(in the rows, 100 means zero)
One turn sends every row of this set to another row. A few are shown first. Where does it send the rows asked after them?
ref: |  83 |  97 | 104 | 108 | 113 | 102 |  96 |  94 | 102 |  90 | 119 | 103 |  90 |  97 | 104 |  97 | 121 |  85 | 110 | 107 | 117 | 105 |  98 |  99 |
Numog: |  61 |  87 |  96 | 118 | 112 | 112 | 101 |  99 |  99 |  99 |  95 | 100 |  93 | 101 | 113 | 103 | 110 |  89 | 101 | 107 | 126 |  99 |  98 | 106 |
pidi: |  91 |  98 |  99 | 118 | 117 | 112 | 104 | 101 |  83 |  85 |  99 |  93 |  93 | 105 |  90 |  96 |  95 |  95 | 113 | 107 | 120 | 101 |  99 | 122 |
Mesi: |  95 |  91 | 100 | 121 | 118 | 114 | 106 |  98 |  94 |  96 |  96 |  95 |  93 |  92 |  92 | 100 |  98 |  91 | 116 | 115 | 125 | 100 |  88 | 110 |
Pab: |  99 |  94 |  95 | 118 | 114 | 116 | 115 | 105 |  91 |  93 | 101 |  98 |  93 | 105 | 102 |  93 | 101 |  90 | 114 | 104 | 123 | 102 |  97 | 106 |
fik: |  94 |  96 |  90 | 120 | 117 | 109 | 109 | 101 |  92 |  96 |  94 |  93 |  93 |  90 |  93 |  98 |  98 |  91 | 121 | 104 | 117 | 102 | 108 | 116 |
rez: |  57 |  92 |  93 | 117 | 111 | 104 | 102 | 101 |  98 |  96 |  96 |  93 |  97 | 106 | 106 | 102 | 107 |  91 | 102 | 102 | 120 | 101 | 108 | 117 |
goso: | 100 | 105 | 106 |  99 | 115 | 101 | 101 |  97 | 100 |  87 |  88 |  91 | 103 | 111 | 102 |  99 |  93 |  85 | 110 | 108 | 112 | 114 |  93 | 108 |
Lam: |  85 |  88 | 103 | 108 | 120 |  89 | 102 | 101 | 101 |  92 | 113 |  94 |  93 |  89 | 106 |  96 | 118 |  93 | 110 | 109 | 122 |  94 | 100 | 100 |
Las: |  79 |  97 | 102 | 111 | 114 |  88 | 104 | 100 |  95 |  92 |  75 |  95 |  91 | 100 | 122 | 101 | 118 |  85 | 109 | 104 | 117 | 104 |  94 | 112 |
Kefup: |  82 |  96 | 104 | 106 | 112 |  90 |  99 | 101 | 101 |  87 | 119 |  94 |  98 | 108 |  96 |  97 | 119 |  92 | 107 | 106 | 118 | 103 | 103 | 110 |
pife: |  90 | 102 |  98 | 117 | 112 | 114 | 113 |  98 |  95 |  95 | 106 |  93 |  99 | 103 |  86 |  98 |  94 |  87 | 118 | 107 | 114 | 110 |  94 | 112 |
vapa: |  75 | 105 | 109 | 107 | 111 |  96 | 103 |  97 |  94 |  86 |  86 |  97 |  92 | 112 | 117 | 100 | 116 |  82 | 104 | 106 | 115 | 113 |  82 | 111 |
fes: | 104 |  95 | 104 | 102 | 121 |  99 | 101 |  98 | 100 |  91 |  80 |  92 |  99 |  98 | 110 | 100 |  95 |  88 | 111 | 111 | 119 | 106 |  93 | 103 |
ses: |  59 |  91 |  96 | 115 | 110 | 107 | 113 | 102 | 103 | 102 | 103 |  94 | 100 | 105 | 109 | 101 | 106 |  89 | 103 | 105 | 121 | 102 |  97 | 104 |
dakef: |  76 | 100 | 103 | 106 | 120 |  92 |  95 |  95 |  93 |  84 | 116 |  94 |  91 |  91 | 100 |  95 | 112 |  92 | 112 | 104 | 111 | 100 | 109 | 111 |
babim: |  98 | 105 | 103 |  99 | 120 |  99 |  99 |  98 |  94 |  84 |  84 |  89 |  98 | 104 | 105 |  98 |  91 |  88 | 112 | 104 | 109 | 110 | 103 | 112 |
fasa: |  74 | 102 | 107 | 108 | 113 |  91 | 111 |  94 | 103 |  98 |  85 |  93 |  95 |  94 | 117 | 104 | 113 |  80 | 112 | 107 | 109 | 111 |  83 | 102 |
pak: |  83 |  91 | 100 | 112 | 115 |  92 |  87 |  96 | 101 |  90 | 106 | 100 |  91 |  91 |  97 | 102 | 121 |  91 | 111 | 109 | 122 | 100 | 108 | 112 |
kezez: |  56 |  89 |  97 | 117 | 117 | 104 | 103 |  98 |  99 |  99 |  96 |  91 |  95 |  91 | 107 | 104 | 103 |  92 | 104 | 108 | 120 |  97 | 100 | 111 |
gope: | 103 | 102 | 104 | 100 | 116 | 106 | 104 |  96 | 102 |  91 |  87 |  95 |  98 | 104 | 110 |  98 |  95 |  83 | 112 | 107 | 112 | 113 |  93 |  98 |
Nazuz: |  54 |  96 | 100 | 114 | 113 | 112 | 104 |  97 |  96 |  94 | 104 |  95 |  95 | 106 | 106 | 100 | 103 |  89 | 100 | 105 | 117 | 105 |  97 | 111 |
tusi: |  70 | 105 | 110 | 108 | 116 |  91 |  96 |  91 |  94 |  89 |  80 |  92 |  92 |  95 | 110 | 105 | 110 |  84 | 109 | 108 | 109 | 109 |  87 | 117 |
susun: | 100 | 100 | 101 | 103 | 119 | 100 |  94 |  95 | 100 |  90 |  77 |  92 |  98 |  96 | 104 | 102 |  94 |  86 | 114 | 108 | 113 | 109 | 101 | 111 |
gep: |  73 | 108 | 102 | 106 | 111 |  85 | 111 | 100 |  96 |  91 |  85 |  90 |  97 | 106 | 115 | 100 | 113 |  83 | 111 |  99 | 105 | 112 |  97 | 113 |

Pab goes to pidi
rez goes to Numog
pak goes to ref
Where do these go?
fasa goes to gep
fes goes to goso

